In the rows, zero is written as 128.
Each path below is one point turned by a fixed rotation once a step. After each direction that follows a path, write how fast that rotation turns it, in degrees each step (0 if it stays still).
Each turn is a multiple of 5 degrees from 10 to 175, or 0.
Each row of a path follows its step; steps can be skipped.
Path 1:
step 0: [124 126 139 124 117 135 116 121 129 127 121 120 126 131 133 123 125 122
 115 127 125 124 134 125 131 127 125 136 113 126 128 136 134 128 120 125
 121 129 127 126 133 116 123 120 131 121 134 122 140 123 128 126]
step 1: [122 114 131 132 131 134 125 128 131 135 119 120 127 125 138 129 126 128
 133 121 128 138 127 133 133 123 118 126 124 129 125 125 122 128 134 128
 119 119 139 125 142 136 136 125 128 134 133 125 125 119 115 129]
step 3: [132 125 129 122 118 125 116 121 135 125 128 126 136 126 123 128 125 121
 128 136 121 120 124 133 136 121 128 123 120 121 121 124 132 132 125 117
 129 139 132 124 128 119 126 128 124 135 123 135 129 137 143 134]
step 6: [120 121 127 124 128 117 117 137 137 130 121 140 132 119 126 121 125 120
 127 122 122 131 140 131 125 128 139 133 123 122 121 126 135 126 130 129
 128 134 129 131 126 134 134 130 120 122 121 134 136 138 132 122]
step 7: [115 134 130 131 116 115 132 123 132 118 132 122 138 125 127 135 128 125
 133 115 126 119 134 139 127 121 131 125 124 139 132 126 120 136 133 131
 125 131 124 134 129 125 131 132 125 126 128 122 133 128 118 126]
step 8: [130 125 125 129 118 128 132 141 129 137 127 115 132 131 137 135 138 130
 132 124 132 132 125 135 125 133 128 129 127 133 124 132 119 127 128 132
 124 123 116 136 130 125 113 129 135 130 132 127 123 135 137 138]
step 9: [129 121 128 127 131 133 130 140 123 124 126 123 133 128 134 124 128 110
 124 134 130 129 132 121 136 132 134 138 124 115 127 121 127 122 125 131
 127 117 124 122 127 129 126 120 123 121 124 119 134 141 131 134]
step 10: [125 123 129 133 130 130 125 121 128 117 129 118 123 125 125 120 128 123
 123 124 133 121 118 135 128 117 129 127 132 131 113 128 125 125 128 123
 136 122 133 129 126 131 137 136 121 132 123 116 138 132 113 132]
step 12: [135 127 129 123 120 120 123 129 128 130 136 125 135 119 130 142 127 130
 120 130 136 126 129 123 136 144 123 125 125 122 127 121 133 124 126 131
 129 128 122 113 115 120 127 120 119 123 126 133 130 127 131 123]
step 13: [117 125 143 136 126 133 127 125 119 136 123 119 125 125 121 128 129 122
 119 112 129 129 123 126 122 132 132 121 127 121 122 120 128 130 129 126
 142 129 137 126 122 117 128 126 132 131 132 128 128 132 125 118]
step 14: [120 132 133 134 128 136 132 127 136 129 124 133 130 130 144 123 130 129
 126 116 123 129 125 115 125 125 118 127 129 126 126 132 129 139 131 136
 132 130 125 123 126 137 135 141 140 121 129 120 116 130 129 130]
Directions:
[132 123 131 131 126 127 128 126 128 127 127 129 127 129 126 127 126 128
 127 126 127 126 129 130 130 127 129 129 128 131 129 125 129 131 129 130
 130 126 130 129 126 128 129 126 129 130 128 125 130 127 130 127]	115
